[[-1.80  0.97  0.55 -0.48 -0.07  2.06 -0.80 -4.14  1.67 -1.21 -4.44 -0.53]
 [ 0.11  0.23 -0.12 -0.05 -0.01 -0.20  0.15 -0.02  0.06  0.09 -0.20  0.22]
 [ 2.93 -4.26 -0.09  1.60  3.21 -0.81 -6.15 -2.97 -4.58 -6.23 -2.37 -6.49]
 [ 0.09 -0.09  0.03  0.10  0.16 -0.02 -0.03  0.03 -0.12  0.01  0.06 -0.07]
 [ 3.66 -2.06 -3.16 -0.27 -0.56 -7.26  0.51  6.17 -5.00  0.73  5.36  0.30]
 [ 0.12  0.22 -1.05 -1.09 -0.97 -0.56 -0.87 -0.67  0.07 -0.13 -0.78 -0.12]
 [ 2.82 -0.93 -1.08 -0.34  0.88 -0.15 -4.10 -1.90 -1.17 -2.09 -1.47 -2.72]
 [-0.43 -0.21 -0.21 -0.32 -0.32  0.00 -0.36 -0.47 -0.08 -0.53 -0.46 -0.29]
 [-0.82 -0.34  2.83  2.45  1.74  2.17  2.70  2.43  0.60  1.71  3.28  0.91]
 [ 0.07 -1.89 -2.25 -1.37 -1.32 -3.33 -1.91 -0.26 -2.79 -2.08 -0.66 -1.76]
 [-2.70  0.69  2.22  0.85  1.12  3.57  0.25 -4.03  1.97 -1.06 -4.02 -0.55]
 [ 3.74 -2.48  0.62  1.71  3.19  1.20 -5.23 -1.86 -2.25 -4.20 -0.87 -4.77]
 [ 4.71 -4.37  0.50  2.34  4.41  0.51 -7.75 -3.23 -4.35 -7.35 -2.21 -7.55]]
Rows and columns are numbered from 0.
What is the entry in the bottom-left corner?
Answer: 4.71
The entry in row 2 and column 0 -> 2.93
The entry just right of -0.82: -0.34
What is the entry at row 0, column 1?
Answer: 0.97
The entry in row 0 and column 2 is 0.55
The entry directly below -0.55 -> -4.77
The entry just left of -4.77: -0.87
What is the entry directly above 2.82?
Answer: 0.12
What is the entry just left of -7.35?
Answer: -4.35
The entry in the top-right corner is -0.53
What is the minimum?
Answer: -7.75
What is the entry in row 1 and column 0?
Answer: 0.11
What is the entry just left of -0.26?
Answer: -1.91
What is the entry directly below 0.30?
Answer: -0.12
What is the top-left entry?
Answer: -1.80
The maximum: 6.17
The entry directly below 2.82: -0.43
What is the entry just right of the largest entry?
Answer: -5.00
What is the entry just left of 2.17?
Answer: 1.74
What is the entry just right of -4.37?
Answer: 0.50
The bottom-right entry is -7.55
What is the entry just left of -4.20?
Answer: -2.25
The entry just right of the smallest entry -> -3.23
The entry directly above the largest entry is 0.03
What is the entry directly below 2.22?
Answer: 0.62
What is the entry directly above -7.35?
Answer: -4.20
The entry just right of 0.10 -> 0.16
What is the entry just right of -1.08?
Answer: -0.34
What is the entry directly above -1.90?
Answer: -0.67

Questions about the grid below. Indices start at 0.
1) Which number is the entry in row 0 and column 1?
2) Which number is the entry in the top-right corner?
3) Which number is the entry in row 0 and column 2?
4) Which number is the maximum?
5) Which number is the entry at row 0, column 0?
6) Which number is the entry at row 1, column 0?
7) Which number is the entry just left of -3.69?
8) Which number is the entry directly below 3.87?
[[-0.86  2.95  5.07  5.63]
 [-0.40  0.08 -3.69 -5.70]
 [ 3.87 -1.32  3.48  8.15]
 [ 1.03  3.86 -1.52 -0.54]
 [-2.51 -1.56 -2.93 -4.74]
 [-2.50 -3.85  0.58 -3.66]
 [ 0.84  1.95 -1.06 -2.64]]
1) 2.95
2) 5.63
3) 5.07
4) 8.15
5) -0.86
6) -0.40
7) 0.08
8) 1.03

[21, 74, 48, 46]
What is the entry just right of the largest entry? 48
What is the entry just left of 48? 74

Read these off the table that follows. Rows and columns are numbered from 0.
1) Read off the entry in row 2 and column 0.
2) Read off the top entry of the column that holds the largest entry.
3) Read off the entry at row 0, column 0.
4) Read off the smallest entry.
5) Read off the entry just right of 1.39.
6) Read off the entry just right of -2.22.
7) Read off the entry in the bottom-right corner.
8) Read off the entry in row 0 and column 1.
[[-1.63 -3.18  1.93  2.52 -2.96  1.55 -1.49  2.93  2.72]
 [ 0.41  0.31 -2.22  2.84  2.39  1.39  1.07 -0.52  8.66]
 [-0.58  2.33  0.44 -1.41  3.18 -7.59 -0.26  0.96  4.89]
 [ 2.90 -3.07 -2.48  1.87 -3.88  1.76  6.02 -4.85 -4.62]
 [ 5.47 -2.06  0.80  5.36 -4.13 -3.39 -0.44  1.38 -0.79]
 [-1.07  1.00  5.20 -0.07 -3.55 -7.89  0.51  4.38  0.13]]
1) -0.58
2) 2.72
3) -1.63
4) -7.89
5) 1.07
6) 2.84
7) 0.13
8) -3.18

B =  0.543  -0.314   1.372   0.048   1.400  -0.653  -1.804  -0.047
The entry just right of the smallest entry is -0.047
Read off the 3rd smallest entry.
A: -0.314
The second entry from the end is -1.804

[[-11.14  -2.94  -9.48  -8.60]
 [-16.04  20.36 -19.17  -2.90]
 [ -4.56 -23.59   3.91  11.14]
 [-24.46 -14.42 -17.43  -2.46]
 [  6.33 -13.93  -5.77 -17.99]
 [  8.61   0.75   3.75 -11.91]
 [-13.87   7.21   5.44   8.42]]
Indices start at 0.
The entry at row 2, column 0: -4.56
The top-right entry: -8.60
Which number is the bottom-left entry? -13.87
Which number is the entry directly below the largest entry? -23.59
Which number is the entry directly above -11.91? -17.99
The entry at row 0, column 0 -> -11.14
The entry in row 0 and column 2: -9.48
The entry just right of the largest entry: -19.17
Which number is the bottom-right entry? 8.42
Which number is the entry directly below 0.75? 7.21
Which number is the entry at row 0, column 1? -2.94
Which number is the entry just right of -23.59? 3.91
Which number is the entry at row 1, column 1? 20.36
The entry directly above -2.46 -> 11.14
The entry directly below 3.75 -> 5.44
The entry just left of -5.77 -> -13.93
The entry just left of -13.93: 6.33
The entry at row 1, column 0 -> -16.04
The entry just right of the smallest entry -> -14.42
Which number is the entry directly below -8.60? -2.90
Which number is the entry just right of -13.93? -5.77

M =
[[3060 3564 4794 5555 6855 7666]
 [6386 3893 5463 5413 4902 5389]
 [4834 4008 5053 5161 5818 5450]
 [5666 4435 5862 5719 5635 5186]
 [5731 5408 6677 7495 6712 7074]
 [5653 6585 5042 5900 5295 6469]
 [5780 5974 5412 5607 5091 5867]
 [7331 8437 6192 5441 4946 4336]
 [5173 3737 4376 6227 7302 5203]
 [6341 7168 5939 5344 6231 5478]
 [5042 4792 5046 6179 5659 4890]
 [5553 7402 6024 5311 4919 6520]
 [5732 4411 6152 4691 6060 5094]]
The entry directly below 6469: 5867
Report the largest entry in the first row.
A: 7666
The entry just right of 5900 -> 5295
Report the entry just right of 6341.
A: 7168
The first entry in reading order -> 3060
Report the entry directly below 5450.
A: 5186
Report the 4th entry from the end, reading row by row.
A: 6152
The entry directly below the largest entry -> 3737
The entry just left of the largest entry is 7331
Report the smallest entry in the last column.
A: 4336
The fourth entry, reading row by row is 5555
Report the entry directly below 5203.
A: 5478
Report the entry directly below 5862.
A: 6677
The entry directly above 5412: 5042
Report the entry directly above the largest entry.
A: 5974
Report the entry directly below 6520.
A: 5094
Report the third largest entry.
A: 7495
The 2nd smallest entry: 3564
Report the entry directly above 4411.
A: 7402
The entry directly below 4834: 5666
The 5th entry in reading order: 6855
Report the entry directly above 5441.
A: 5607
Report the third entry on the main diagonal.
A: 5053
The bottom-left entry is 5732
The entry just right of 7302 -> 5203
Report the entry directly below 4376.
A: 5939
Report the second entry from the end, reading row by row.
A: 6060
The entry just right of the largest entry: 6192
The 2nd entry on the main diagonal -> 3893
The entry just left of 7402 is 5553

Read these off the table that follows. Indices start at 0.
1) Report the entry at row 0, column 1.
2) Report the top-right entry.
3) Report the bottom entry of the column that holds the largest entry.
4) Report the entry just left of 2.51.
5) Report the entry just left of 2.52.
6) Report the entry just left of -5.33.
7) Report the entry just right of -0.61.
8) Report the entry just right of 1.90.
[[-2.49 -0.72  2.11 -0.36 -5.93 -3.44 -0.43 -0.61  1.05 -1.99  2.82  5.67]
 [-0.16 -0.85 -4.20 -0.02 -3.15  0.14 -1.82  0.05  3.46 -3.47  1.87 -5.74]
 [-1.39  1.10 -0.04 -0.94  3.53 -0.48  1.47  0.36 -7.57  5.83 -5.33 -2.55]
 [ 0.63  1.38  0.83 -0.36  7.24 -0.62  1.11 -0.16 -7.33  4.76  2.52 -3.12]
 [ 3.68  0.14 -3.33  3.32  3.71  2.49 -3.01  2.51 -3.15  1.66  1.90 -3.58]]
1) -0.72
2) 5.67
3) 3.71
4) -3.01
5) 4.76
6) 5.83
7) 1.05
8) -3.58
